In the rows, zero is written as 128.
Rotation paths and how fast each direction turns (degrees a step):
Each turn is a multiple of 5 degrees from 10 to 175, or 0.
Path 1:
[143 130 135 129 144 139 121 145 133 121]
[128 126 116 126 153 136 125 139 118 132]
[112 123 123 133 141 128 113 136 134 140]
[116 129 135 121 130 141 118 145 142 122]
[127 123 123 116 137 144 141 144 132 130]
[124 126 110 132 132 128 136 143 139 147]
[118 146 127 130 126 121 127 147 140 130]
[122 137 138 118 140 124 145 140 134 124]
[138 122 131 135 145 124 141 136 140 137]
[141 140 125 141 139 124 119 144 133 130]
[121 140 131 125 151 124 122 140 119 124]
[119 118 138 129 152 128 125 132 136 132]
[134 121 130 132 135 144 116 144 141 129]
[124 132 116 122 139 143 124 147 122 128]
[105 125 117 123 139 127 129 139 133 141]
[117 128 134 128 125 130 129 145 152 132]
[134 136 128 120 131 138 142 149 138 125]
[130 133 114 131 142 122 145 140 130 140]
[124 140 129 140 137 112 127 141 140 135]
Speeds:
[137 129 116 132 128 131 128 131 123 132]  90
[126 119 126 133 131 123 130 123 133 137]  115
Path 2:
[118 137 127 121 134 131 109 127 138 117]
[124 121 121 127 140 140 121 124 143 140]
[119 136 129 111 138 132 120 136 140 122]
[124 124 119 134 135 137 111 124 144 128]
[117 133 129 111 140 135 124 128 137 135]
[124 126 121 129 135 139 115 135 145 118]
[117 134 128 118 139 131 115 117 137 138]
[124 124 123 119 137 143 126 140 142 125]
[117 136 127 125 135 126 107 121 140 126]
[125 122 121 120 141 144 127 127 142 135]
[118 136 131 119 136 127 114 137 141 122]
[124 122 118 128 137 141 116 119 139 130]
[117 134 131 113 140 131 124 138 142 133]
[125 127 119 128 134 140 112 125 141 117]
[118 131 129 119 140 131 119 125 141 144]
[124 129 121 120 136 141 122 137 141 116]
[118 131 126 128 136 127 108 121 142 136]
[123 125 123 114 139 145 129 132 139 126]
[121 135 127 128 135 125 109 134 144 124]
Speeds:
[132 120 124 138 129 129 129 135 134 133]  175
[127 125 129 121 132 132 137 127 127 139]  140
Path 3:
[137 135 126 124 132 136 146 137 128 126]
[121 133 126 128 137 130 150 129 126 135]
[136 132 125 122 129 137 147 137 124 130]
[125 132 126 130 140 126 150 132 127 131]
[133 130 125 121 129 137 145 137 118 133]
[131 134 125 130 140 125 149 135 126 127]
[126 130 127 120 131 133 145 135 117 137]
[135 133 125 129 138 125 146 138 124 124]
[123 134 128 121 137 128 145 132 115 137]
[138 134 127 122 135 128 144 139 121 125]
[123 133 129 125 142 123 145 132 119 135]
[137 133 127 118 133 129 140 141 118 128]
[126 136 128 126 145 120 142 132 122 129]
[132 135 130 114 135 130 138 137 114 132]
[130 139 129 126 144 121 141 133 125 126]
[126 137 130 114 137 129 136 133 114 134]
[134 140 129 121 142 123 139 136 124 123]
[123 138 133 117 140 128 137 129 119 135]
[136 143 130 117 139 128 137 136 125 124]
Speeds:
[129 132 131 123 134 120 119 129 121 126]  10
[123 131 133 124 119 121 135 128 128 123]  0
[116 127 129 130 132 126 129 122 126 137]  160
Path 4:
[128 121 133 138 149 123 129 117 121 122]
[129 140 128 123 129 129 154 134 124 128]
[113 123 130 113 135 132 117 138 119 121]
[125 115 108 131 117 127 132 128 121 140]
[116 129 119 133 131 130 126 122 148 115]
[129 130 137 133 114 105 132 132 126 124]
[138 131 133 120 126 138 120 144 144 134]
[136 109 138 129 130 127 120 113 126 131]
[130 141 131 133 124 140 144 116 134 137]
[121 139 140 125 128 130 115 124 114 116]
[137 136 114 132 126 128 124 137 116 144]
[129 122 118 137 148 135 122 125 133 115]
[129 128 126 130 133 109 150 126 120 126]
[119 130 132 115 131 137 135 148 134 122]
[124 107 125 115 121 121 121 125 117 133]
[119 126 116 134 121 139 134 123 147 136]
[123 132 136 131 118 118 122 118 130 110]
[136 140 133 130 118 122 124 143 134 144]
[142 117 136 128 136 138 112 127 130 121]
Speeds:
[136 135 135 132 130 133 123 122 124 131]  35
[127 136 124 122 132 127 129 128 136 137]  160
[125 127 130 121 134 120 120 121 126 125]  155
[118 130 124 126 120 135 126 122 123 130]  60
Path 5:
[129 134 123 113 123 122 117 129 131 109]
[119 118 140 127 132 131 110 134 138 118]
[133 140 138 117 126 133 110 137 119 124]
[119 137 137 144 138 127 116 136 128 123]
[123 138 133 128 123 133 126 149 117 139]
[120 140 116 139 147 130 125 134 121 133]
[114 134 112 130 117 128 135 142 130 135]
[120 123 111 119 145 138 134 132 129 129]
[123 134 109 119 117 131 123 128 141 123]
[119 118 127 114 135 133 129 133 139 111]
[133 133 130 113 124 138 110 128 142 126]
[127 136 140 123 135 121 119 135 132 107]
[127 130 143 127 127 130 110 142 133 136]
[130 143 131 128 139 121 118 139 112 126]
[114 130 126 144 126 124 118 143 127 138]
[121 133 117 122 134 132 130 142 109 135]
[113 132 107 137 129 133 122 127 132 131]
[114 127 116 118 123 137 138 139 126 120]
[122 128 115 122 137 145 123 121 142 125]
Speeds:
[131 133 127 123 114 128 128 132 127 132]  170
[130 138 122 133 128 122 125 121 129 122]  135
Path 6:
[108 122 122 133 128 128 135 122 118 115]
[134 139 116 136 135 123 142 142 122 130]
[128 138 146 130 114 116 128 135 135 124]
[123 129 126 120 109 143 137 122 129 133]
[120 140 120 122 132 139 119 132 117 112]
[139 127 127 142 124 131 120 145 119 136]
[127 123 136 144 119 133 126 125 145 118]
[118 131 106 125 124 131 129 126 141 137]
[115 137 125 137 129 116 116 124 114 128]
[122 126 137 145 129 131 142 137 121 138]
[128 147 134 129 133 132 138 126 145 123]
[124 138 127 112 117 130 119 133 131 145]
[120 127 139 132 126 142 118 117 113 126]
[130 122 125 136 142 146 129 141 131 129]
[139 137 130 137 129 121 112 126 144 129]
[115 115 128 127 119 125 122 119 135 144]
[117 131 119 133 144 131 132 110 121 125]
[128 133 130 128 146 118 131 144 126 138]
[137 133 150 132 124 121 130 119 135 135]
Speeds:
[129 135 118 124 136 131 131 130 133 124]  115
[121 129 125 133 131 117 135 125 129 131]  45
Path 7:
[145 127 116 130 133 118 132 121 141 121]
[143 126 116 126 132 123 135 115 142 123]
[141 124 120 120 133 128 134 113 144 124]
[141 120 125 116 134 132 129 115 145 122]
[141 115 127 116 133 131 123 121 143 122]
[141 115 125 120 134 126 117 125 140 117]
[144 120 121 126 135 120 115 127 137 115]
[145 126 117 127 135 118 119 125 137 116]
[142 133 116 126 137 119 125 119 138 118]
[141 136 116 120 138 123 128 116 139 120]
[137 132 119 114 138 129 127 115 141 123]
[137 127 123 110 141 131 123 119 142 122]
[136 121 126 109 142 129 118 124 139 121]
[138 121 125 115 142 125 115 131 137 119]
[139 125 121 120 143 118 117 133 135 118]
[141 131 118 123 143 114 120 132 135 120]
[138 136 115 122 142 115 126 128 137 123]
[137 137 116 118 143 120 130 125 137 126]
[135 134 120 112 144 123 132 124 140 129]
Speeds:
[124 122 122 122 131 124 134 127 125 118]  0
[130 120 130 132 128 124 119 137 126 124]  45
Path 8:
[130 129 149 117 130 140 140 124 127 130]
[135 148 133 125 130 137 134 142 133 129]
[142 129 130 120 132 142 117 134 133 141]
[127 135 132 122 137 133 123 120 149 138]
[138 129 143 128 130 129 137 114 133 140]
[137 143 140 123 116 121 134 133 138 133]
[135 124 147 119 122 139 121 138 134 127]
[121 137 136 115 138 141 131 130 139 128]
[141 135 134 129 140 143 135 126 127 139]
[142 142 125 123 127 126 125 130 140 144]
[137 121 142 126 124 128 119 123 143 137]
[122 134 144 115 125 128 136 121 143 130]
[139 136 148 129 129 136 140 133 127 128]
[136 141 131 113 125 136 126 143 133 132]
[134 127 135 124 140 145 116 130 138 136]
[129 136 130 117 138 133 134 114 140 141]
[144 136 142 135 125 126 134 123 135 140]
[136 133 139 115 114 124 127 133 140 132]
[126 126 150 124 130 140 124 131 139 124]
Speeds:
[128 134 127 130 118 138 127 121 129 127]  0
[121 120 129 123 129 131 118 126 135 126]  95
[134 118 130 123 126 132 129 124 119 132]  175
Path 9:
[143 115 135 132 122 137 111 132 135 126]
[114 145 140 123 131 137 127 140 132 119]
[123 126 120 118 140 123 148 120 119 136]
[138 117 123 141 119 123 116 116 118 134]
[124 135 130 135 119 124 118 141 147 118]
[128 124 134 111 141 137 142 138 134 130]
[131 131 129 130 130 140 129 114 104 132]
[118 135 115 136 117 112 121 120 135 124]
[134 111 133 126 133 120 128 141 144 133]
[138 135 142 132 132 148 131 135 119 124]
[114 143 116 120 123 127 134 114 122 118]
[124 110 119 125 128 114 122 123 127 143]
[141 132 138 147 129 132 117 138 134 135]
[128 140 133 121 129 133 144 130 138 108]
[122 111 122 114 126 131 135 124 110 130]
[128 135 119 140 123 127 108 125 123 145]
[131 135 134 133 134 119 129 125 154 123]
[131 111 140 124 132 133 142 136 121 117]
[127 139 114 127 119 140 126 132 108 131]
Speeds:
[129 130 132 122 128 125 117 133 134 133]  95
[128 124 127 134 136 135 125 132 136 122]  90
Path 10:
[124 124 127 126 126 150 110 111 126 128]
[114 116 146 121 141 140 131 130 127 131]
[122 105 120 131 132 125 131 127 109 120]
[130 120 108 128 149 139 125 119 135 130]
[133 114 135 127 134 132 118 123 125 155]
[122 106 129 115 118 140 119 133 130 124]
[128 114 134 117 148 124 126 115 130 113]
[123 122 127 138 137 140 120 108 111 130]
[114 117 125 127 140 148 133 137 129 141]
[131  99 126 123 134 117 129 133 122 134]
[133 114 109 121 130 136 113 115 133 122]
[127 123 144 120 142 138 116 113 133 140]
[115 108 139 127 122 139 123 129 112 126]
[119 112 117 123 147 133 136 129 127 115]
[134 118 118 137 144 126 123 114 118 142]
[125 113 121 125 124 150 116 130 132 144]
[126 105 139 111 135 124 125 130 134 130]
[128 112 125 127 130 128 116 110 116 112]
[118 130 129 128 148 148 126 116 129 130]
Speeds:
[125 130 139 123 125 130 123 122 128 119]  65
[142 128 131 128 128 135 132 131 125 125]  0
Path 11:
[127 119 123 122 113 126 147 131 137 118]
[146 131 122 130 140 118 135 138 142 128]
[127 131 114 126 125 136 115 124 148 136]
[118 129 125 135 128 138 121 149 130 117]
[133 132 127 115 144 146 128 131 122 121]
[127 130 133 115 126 123 113 118 131 108]
[119 146 117 131 133 122 138 124 123 117]
[138 135 136 146 133 137 129 112 133 123]
[126 122 119 141 130 125 111 120 116 130]
[126 125 123 131 110 141 135 126 111 126]
[151 128 136 128 125 121 129 133 114 126]
[133 140 120 116 118 119 122 118 125 142]
[121 141 139 138 114 123 129 140 131 135]
[128 133 138 131 143 134 128 135 123 147]
[116 115 143 116 124 132 117 121 128 135]
[113 122 133 120 131 115 142 137 120 125]
[136 125 137 123 135 125 148 117 141 132]
[125 117 124 135 131 109 122 124 142 133]
[118 121 112 137 124 139 140 136 135 136]
Speeds:
[117 130 124 130 120 127 133 133 126 125]  120
[128 137 131 120 127 131 122 137 130 130]  40
[125 134 126 140 130 129 125 127 136 134]  70
Path 12:
[115 120 137 128 131 120 144 136 134 122]
[120 140 140 132 132 136 138 121 136 116]
[127 125 144 138 129 116 135 129 140 129]
[142 133 136 130 132 138 138 126 140 120]
[133 117 149 131 121 131 129 131 135 130]
[136 113 130 126 131 139 145 126 131 119]
[119 117 144 135 123 137 130 115 126 127]
[130 118 127 139 137 125 145 116 129 129]
[129 133 138 137 130 139 130 111 131 138]
[137 116 130 134 133 126 139 126 135 146]
[133 128 129 123 129 152 134 122 130 139]
[117 112 134 125 126 131 136 132 127 144]
[116 130 123 124 135 142 142 122 127 131]
[108 130 137 132 128 125 133 124 129 143]
[125 139 122 129 141 129 145 128 139 135]
[121 138 142 126 127 132 128 134 139 143]
[129 126 129 119 133 129 144 144 139 132]
[116 132 142 121 124 142 133 133 132 123]
[116 121 136 128 132 121 144 136 133 122]
Speeds:
[119 136 124 122 130 127 129 136 129 134]  20
[133 124 119 127 134 122 137 132 129 126]  160
[138 125 129 122 125 134 126 136 131 132]  60
Path 13:
[138 115 119 117 144 126 124 143 135 142]
[129 141 119 121 125 130 145 110 113 127]
[137 116 132 143 129 117 125 147 115 121]
[116 117 108 109 123 129 123 121 126 138]
[142 140 121 146 144 135 136 131 119 134]
[129 110 140 114 120 118 139 129 113 129]
[133 137 100 125 130 128 120 138 125 117]
[122 116 130 143 135 123 131 112 115 144]
[137 124 122 117 124 135 143 153 127 134]
[135 133 123 118 135 124 116 111 108 123]
[124 115 117 144 133 115 145 137 130 125]
[125 129 122 120 111 138 119 132 111 145]
[140 123 121 124 157 131 132 128 126 123]
[128 129 124 126 110 110 145 122 117 132]
[126 119 118 134 131 141 113 145 113 117]
[129 119 118 120 139 116 129 115 130 150]
[136 137 124 134 124 138 150 137 114 122]
[135 114 133 119 127 111 110 131 112 128]
[119 126  99 127 132 131 139 127 134 126]
Speeds:
[138 120 120 129 126 129 130 126 122 129]  0
[128 133 120 128 137 125 128 118 132 128]  125
[129 127 124 132 134 134 132 137 133 120]  175
[131 126 135 135 136 130 120 126 121 125]  145
Path 14:
[126 132 124 139 145 126 112 126 128 127]
[134 131 117 143 135 120 122 117 131 122]
[131 123 119 137 142 129 111 122 128 125]
[138 131 118 142 137 127 121 128 131 116]
[133 120 116 135 138 132 116 119 124 120]
[136 130 119 137 138 133 118 134 126 114]
[137 124 112 134 129 131 121 121 118 116]
[134 129 122 131 136 136 115 133 118 115]
[137 132 116 135 125 128 124 125 116 111]
[129 132 120 127 133 134 113 127 109 118]
[133 142 121 133 128 125 122 129 114 113]
[126 133 121 126 130 127 117 120 108 122]
[128 144 126 134 132 123 117 130 115 119]
[125 137 120 131 129 119 121 115 112 125]
[122 142 129 134 139 122 112 127 117 126]
[127 140 120 139 131 115 122 115 121 126]
[122 134 125 136 141 122 111 119 122 131]
[131 138 123 143 137 117 120 121 129 122]
[127 125 119 138 140 125 115 116 126 129]
Speeds:
[139 129 137 122 132 127 129 122 128 129]  0
[122 123 131 123 135 134 119 130 125 133]  155
[135 121 124 126 126 137 129 133 127 120]  20
Path 15:
[108 125 122 132 126 122 137 124 116 127]
[115 136 128 138 127 129 149 134 123 135]
[128 141 116 134 128 118 140 127 119 135]
[113 128 111 133 124 119 131 127 119 131]
[114 122 124 139 121 126 145 130 121 132]
[124 138 126 136 125 121 146 122 117 133]
[112 139 115 131 134 121 133 128 118 131]
[115 127 114 137 123 126 139 138 125 136]
[127 128 120 138 118 119 144 125 119 134]
[113 133 124 130 130 120 138 119 113 127]
[110 135 122 135 131 131 141 138 123 135]
[128 136 115 137 122 121 141 133 124 139]
[118 128 114 131 121 116 133 120 114 130]
[108 126 126 135 126 127 142 129 119 131]
[124 140 124 138 126 124 148 131 121 136]
[121 139 111 133 129 117 133 126 117 134]
[110 122 115 135 122 124 136 132 122 132]
[123 127 127 138 119 124 148 127 121 133]
[120 142 124 133 130 119 140 121 113 131]
Speeds:
[116 122 129 128 131 134 126 135 131 127]  115
[132 128 136 136 128 127 117 131 128 125]  0
Path 16:
[130 130 119 147 116 141 141 137 128 117]
[136 129 123 138 118 119 116 152 123 126]
[136 133 104 123 115 113 132 128 124 125]
[133 126 127 137 118 112 143 134 135 147]
[118 125 108 138 130 134 140 140 138 133]
[133 148 127 142 125 127 131 147 138 120]
[133 135 112 144 131 117 126 133 111 124]
[139 125 122 139 102 125 142 131 123 125]
[127 115 116 131 119 119 126 149 133 140]
[131 144 110 122 124 121 139 138 144 128]
[130 140 125 148 137 112 138 136 127 138]
[126 128 112 149 122 137 142 133 122 121]
[135 128 129 141 112 125 122 152 126 124]
[135 131 103 122 120 114 124 138 122 125]
[137 134 125 132 116 109 146 129 134 139]
[118 122 112 142 133 128 141 140 135 140]
[130 144 123 140 124 136 136 145 140 118]
[135 138 117 143 131 114 118 141 115 125]
[139 127 114 136 108 121 142 126 118 123]
Speeds:
[137 122 126 133 133 125 126 125 136 124]  0
[131 138 125 121 132 122 121 130 129 124]  95
[129 127 139 133 129 121 123 134 128 135]  160
Path 17:
[124 130 138 144 136 128 115 136 144 117]
[135 150 125 137 126 137 140 133 125 139]
[124 120 124 135 106 114 127 127 113 137]
[130 117 127 127 138 124 136 143 119 107]
[146 137 128 106 121 136 126 125 132 123]
[111 130 112 125 125 120 125 111 142 127]
[128 111 124 133 146 137 135 135 136 143]
[139 136 144 129 136 119 110 126 120 139]
[111 139 142 134 125 125 144 118 123 121]
[118 117 132 125 113 143 127 147 130 132]
[134 134 115 137 132 135 108 129 118 115]
[145 128 123 139 121 127 147 117 137 122]
[127 127 122 121 122 105 126 145 141 136]
[124 129 117 113 147 128 132 125 108 131]
[133 112 144 119 123 132 127 109 130 126]
[114 137 136 133 138 129 120 134 148 119]
[128 142 121 136 129 147 132 130 124 148]
[127 117 130 146 116 116 119 121 116 134]
[131 127 136 136 136 122 142 146 125 110]
Speeds:
[125 132 133 139 122 133 127 133 123 127]  45
[136 119 131 132 134 129 123 125 123 123]  100
Path 18:
[134 131 138 145 132 132 132 142 119 117]
[141 123 133 144 129 131 132 147 131 124]
[143 131 125 140 138 123 133 143 135 128]
[143 135 124 140 144 124 127 139 121 129]
[144 127 123 140 136 131 121 136 115 128]
[145 124 114 144 127 130 127 130 125 127]
[138 136 114 148 130 126 134 126 128 121]
[132 139 126 149 130 129 133 129 118 117]
[135 128 133 149 124 135 132 137 118 116]
[138 127 130 147 125 130 136 142 134 121]
[137 137 130 142 139 123 136 143 133 124]
[140 133 131 140 143 126 129 144 119 127]
[147 121 125 139 134 132 125 142 121 130]
[148 127 115 143 133 127 129 134 131 131]
[141 137 114 145 137 124 130 128 122 125]
[138 134 123 148 131 132 128 128 112 120]
[139 125 125 149 121 136 133 131 124 118]
[136 133 127 150 125 128 139 135 134 119]
[134 140 134 145 135 124 137 140 126 119]
Speeds:
[122 130 139 130 125 129 134 134 132 123]  40
[123 132 124 134 128 131 117 134 131 125]  0
[125 128 134 127 131 131 124 128 114 126]  95
Path 19:
[148 126 136 133 121 136 144 132 123 126]
[153 123 134 129 123 121 132 128 128 116]
[146 124 127 134 142 116 125 122 132 119]
[136 120 125 138 152 127 133 121 129 128]
[131 115 136 141 139 140 139 121 126 128]
[132 122 145 144 123 138 135 122 130 119]
[139 136 137 148 123 126 126 128 139 116]
[146 138 124 141 134 129 128 134 139 125]
[151 127 124 130 139 139 135 132 132 132]
[149 123 137 124 132 136 138 117 123 127]
[142 127 141 134 132 117 137 115 120 118]
[135 124 130 147 137 113 135 127 126 118]
[134 113 125 148 140 128 130 133 136 124]
[136 115 135 137 137 144 125 123 142 126]
[137 135 142 138 132 143 127 115 135 124]
[140 147 135 143 128 132 137 125 127 125]
[147 133 126 140 128 127 143 138 126 126]
[153 115 127 130 128 128 133 134 130 123]
[147 117 133 126 140 125 124 116 133 120]
Speeds:
[128 127 134 127 127 121 133 127 137 138]  0
[131 139 128 130 122 137 127 132 134 130]  45
[124 131 134 132 121 127 137 127 119 127]  70
[129 133 135 125 125 123 120 120 130 122]  85
Path 20:
[121 126 104 111 121 118 132 120 131 131]
[128 148 121 134 124 124 127 120 107 133]
[114 123 125 111 114 127 113 131 117 138]
[122 127 112 139 112 143 135 123 117 133]
[113 141 138 116 113 128 137 137 121 125]
[107 126 112 121 123 129 134 111 132 124]
[132 153 128 125 112 123 130 115 124 132]
[115 118 130 119 118 119 119 114 115 129]
[121 135 126 139 110 145 121 118 127 140]
[122 122 141 120 103 125 141 130 123 127]
[103 130 130 136 127 134 136 113 134 124]
[132 141 132 118 109 120 133 115 143 132]
[120 121 136 135 126 115 131 105 117 127]
[122 133 141 133 116 133 112 119 136 145]
[130 107 136 134 109 126 140 122 128 132]
[110 135 146 143 128 133 137 126 135 132]
[124 122 130 119 118 118 137 122 153 134]
[130 133 134 146 132 113 138 108 125 132]
[123 126 144 124 127 115 113 126 138 146]
Speeds:
[135 127 131 120 137 137 131 125 126 128]  0
[134 127 128 128 128 124 116 122 121 134]  65
